Rotation paths and how fast each direction turns (degrees each step)
Each turn is a multiple of 5 degrees from 10 to 175, or 0.
Each row of a path follows its step; steps can be skipped.

step 2: [-12.9   5.5   8.6   3.4  14.9  -1.4  -3.9   4.5   5.9 -11.7   9.8   1.4
   5.1   7.9 -11.6  13.6   8.8   8.1  16.9   4.0  18.1  -1.3   2.1   0.8
  12.3   6.7   6.1 -12.3  -8.6   4.1  -4.8  -2.4  -6.3 -10.2 -11.5   2.3
   1.0 -12.9 -14.5   2.4  14.1  12.6  -4.4   1.8   7.9  10.8  18.8 -20.4
  12.2  -6.9  -8.0   1.1  22.0 -30.7  11.1 -17.8 -14.1  15.8  11.7  -0.2
  -5.0   0.4   7.1 -16.1 -15.0   8.1   7.5]
step 4: [ -1.3  17.9  -7.3   4.4 -19.8  -6.9 -13.7  -8.8   0.6  -4.1  -9.7 -13.0
   4.6  -7.9  12.2 -32.6  -3.5 -15.2  22.9   0.2   9.7 -12.4  11.3  -0.4
  -8.6  11.5  18.5   5.7   3.4   5.0   9.5  14.0   7.8  -2.8  -0.4   1.4
   1.8  -5.9  -6.1  -4.2  -6.1  -4.8  13.5 -23.8   5.5  -0.7   4.9  17.7
  17.9   1.4  -0.3  -3.6   8.7  17.5 -13.0   9.1  12.7   3.1  22.3  -2.2
  -4.7 -11.5  -0.5   4.3   4.0  -3.9  14.8]
step 8: [-19.2   5.9  -7.9  -0.6 -19.2 -19.2 -16.8  11.8   3.2  -5.8 -15.0   0.0
   5.3   6.5   5.5   1.1   0.9  -2.5  -0.6  -3.0 -10.7  -3.7 -12.8   8.3
 -14.5  20.2   0.3   3.7  13.7  10.6  20.5  12.4  -6.4  17.4   0.1   8.3
  18.4 -14.4 -13.6  -4.7   8.8   3.7   3.8  -9.5   5.6 -15.3   2.0   7.3
  19.3  -1.9  -7.3 -10.3   0.0 -17.3  -6.2 -19.2   5.6  -2.1   9.2  -6.3
  -9.4   7.5  -1.6   0.4   0.4  17.2  23.6]
step 12: [ 11.1   4.9   2.5  11.7 -11.7  14.5  -8.4   1.4  10.7  12.6 -20.1   1.2
  23.9   1.6 -10.7 -14.6  -0.9  -7.6  18.4 -12.5 -10.8  -3.0   5.3  -2.6
   2.1  16.9   7.8  -2.7   8.8   0.8  11.3   6.7 -12.2  25.9 -13.3   9.1
  24.2  -9.9  -0.1   1.4  -2.3   3.2   6.2  -8.3 -15.7   8.0 -12.2 -10.6
 -12.2  14.9  -9.9  -5.2  14.9 -16.4 -12.5  -5.1   5.1  -9.0   6.2   4.3
 -15.5  -7.5  10.9  -9.2   1.2   3.3   6.5]
step 20: [ -3.8  19.7   0.4  13.5  -7.8  19.5  -3.5 -18.8  16.2   6.7 -17.2   2.9
  -0.6   6.2   4.4   6.3  13.3  -4.8   6.3  -5.2  -8.0   2.7  11.0  10.2
 -11.9   3.5  -8.5  -3.0  -9.4   3.4  -5.0  -2.7   0.7  -5.4 -16.7   5.0
  10.2 -18.8 -16.8   4.8  33.2  14.6   4.6  -1.1  11.4  11.0  -2.6 -18.5
  17.3 -13.7 -10.9  -0.3  11.7  -9.8  -2.8  -8.1   7.6   7.9   8.0  -5.4
   5.2  -1.0   0.5  -3.6   7.7  23.1   3.1]
step 21: [ -7.6   7.4 -16.1   5.4  -8.6 -12.6   9.3 -11.9   2.8   7.0 -12.9  -3.7
 -16.8 -20.7   7.1  -4.3   8.4  -4.7 -12.2  -3.1   8.1   1.8   9.2  10.1
   5.4  -1.7   6.4   8.0  -2.6  -6.1  -5.3  28.4  11.6 -17.9   3.3   8.7
   5.1  -7.0  -7.0 -10.0  16.6  14.1   4.4  17.5   4.0 -17.9  10.7  -7.6
   3.1   9.6  -0.6 -18.0  13.0 -23.3  14.9  -0.7  16.4  12.5   2.6   0.5
 -15.8 -10.2   5.1  -7.2  -1.6   5.7  11.3]
step 22: [-10.1  10.7 -11.1  -2.1  -5.4 -16.5  -8.7  -7.2  -4.5  -4.2  10.8   3.3
   0.3 -21.7  -3.1 -18.3  -5.7  -0.8  26.7   5.6  -3.4  -4.0  20.7 -14.7
   3.8  -2.0   6.1  21.1  17.1   1.8  19.1  15.3  -1.4  10.0  18.3   1.8
  -6.5   6.8  -1.4 -14.0  12.0 -11.6   6.6   1.6  -4.9 -10.0  12.5   5.6
   6.9   4.3   3.7  10.6  20.7   5.8  27.3  -3.3   9.3  -2.6   5.8  10.6
 -12.2  -3.9  -8.1  -4.7 -11.8   5.3   7.0]
step 28: [ 10.7  18.0  17.0   6.8   7.6 -11.0 -12.1  10.5  36.2   8.4  -2.3   9.9
  -2.4  -9.0 -13.2   0.9  -9.0  -6.7  -1.0  14.0  -0.8  12.5  12.8  -4.2
  -3.1  -0.2  -6.0   0.5  -2.3  -2.1  -5.3  20.7   4.3 -18.7  -2.5   2.8
   2.0  -4.5  -5.9  -3.0   3.0   7.7  -9.1   6.7  -5.7  -1.5   2.9 -18.1
   4.6  -5.2  15.2 -11.7  18.2 -17.9  18.2  -9.8   3.2   4.9   7.7  -5.4
 -14.9  12.3   7.4 -10.2  -8.8  12.8 -19.3]
step 31: [ -0.8   9.3   2.2   1.3  -4.1   4.2  -4.8 -21.5  -7.5  14.8   0.5 -19.0
  21.3  -6.2  -2.8  -0.2  -2.2   9.7  16.2 -16.6 -10.9  -6.5   0.3  -7.9
   3.0   8.9  13.7 -13.4  -2.4  -7.5  -3.5  -3.4   5.4 -19.1 -17.8   6.7
   0.2  -3.4 -10.0  22.1  -3.2  23.1   1.1  -4.9  -1.9   2.1  -1.7 -10.8
   8.7  -6.7   4.7  -1.4  22.0  -3.9  -6.1   9.1   4.4   9.1  23.6   3.7
   4.1   6.7 -26.2  -2.8  -8.1  22.0 -10.1]
Directions:
[-1.5  1.5  2.7  3.0  4.6  1.2 -1.4  0.3 -5.2 -2.4 -1.1  1.5  2.8  0.5
  1.3  1.3 -5.6  4.0 -2.3 -7.3 -0.7  0.2 -6.5 -1.6  2.7  3.6 -2.5 -3.0
  0.8 -4.3  3.4  2.1 -2.0  2.1 -8.9 -2.4  0.3 -0.3  3.2  1.8  3.4  2.3
  1.5  2.4 -1.4  2.8 -1.6 -1.2 -2.9  2.4  3.0 -1.0  0.5  1.4 -0.2 -1.9
 -1.4 -2.7  0.7  3.8  5.0 -2.9 -0.8  2.6  2.1  2.1  2.4] => 60
[-3.2 -2.1  1.5 -0.4 -0.4 -0.4  2.6  2.0  0.2  0.9 -1.5 -3.7 -4.6 -2.7
  0.3  3.4 -1.1  2.5 -2.9 -3.4 -1.6  1.6 -5.0  3.9 -2.1  3.9 -0.1 -3.2
  1.9 -0.7  2.5 -2.7 -0.3 -4.6  2.2 -0.8 -1.9 -1.6 -0.6 -3.2 -5.6  6.9
  0.5 -3.3 -4.8 -5.2 -0.3  0.1 -1.4  1.9 -1.3 -1.7 -4.4 -1.3  5.5  2.9
  5.6  0.6 -0.4 -4.4  1.1  3.7 -4.0 -2.5 -2.0  4.4  0.7] => 140
[ 0.6  1.2 -1.5 -1.3  4.8  0.7 -4.2 -3.2 -3.4 -1.0  0.4 -9.2  1.1  1.2
 -4.1 -3.8 -0.2  0.3  3.8  4.4 -5.1 -6.0 -2.4 -2.9 -1.8  2.5  1.5 -2.5
  2.3 -0.6  2.3  2.2  1.0 -0.7  4.2 -0.2  1.1  0.7  3.5 -1.8  2.2 -1.5
  0.0 -0.6  1.1 -3.8  0.0 -2.7  1.5 -2.9 -2.9 -0.4 -7.7  1.6 -1.6  0.5
  1.9 -5.5 -0.2  3.6  1.7  2.1  3.6 -1.5  4.1  1.5 -0.3] => 95
[ 2.7 -3.0 -2.4 -2.1 -0.1  1.5  0.3 -2.5 -0.7  5.0 -2.2  2.1 -1.4 -0.7
  4.0  1.8  0.9 -5.5  0.4  3.1  3.2  2.8 -1.2 -1.1  3.4  1.6 -3.5 -1.6
  1.4  0.7  1.3  1.9 -2.5  2.3 -2.7 -2.8 -4.8 -7.1  2.2  3.9  1.8 -5.5
 -3.2  1.6  3.9 -2.5  0.4 -2.0  5.7  1.0 -1.0 -5.1 -3.5 -1.2  6.0 -5.2
  1.0 -1.8 -3.3  1.4 -1.1  2.3 -2.2 -2.3 -1.9  4.0  1.3] => 55
[-1.8  0.2  4.1  2.3 -0.9  2.0 -3.9  0.3 -2.5 -1.8  2.8 -3.9  0.2  3.7
 -0.7 -2.6 -3.5  0.5  1.5 -6.6 -0.3  3.2  2.6  0.5  1.0 -0.4 -0.9 -1.2
  2.1  3.8 -0.9 -2.3  1.4 -1.8  5.0 -3.7 -4.4  1.8 -4.3  0.0  3.8 -6.2
  1.4 -3.0  0.2 -2.8  3.4  1.7  3.6 -2.1  2.0 -3.1  5.2  4.1 -3.9 -1.6
 -2.1  1.8 -2.5 -2.1  2.0 -0.5 -3.1 -2.5 -2.2  7.7  0.8] => 160
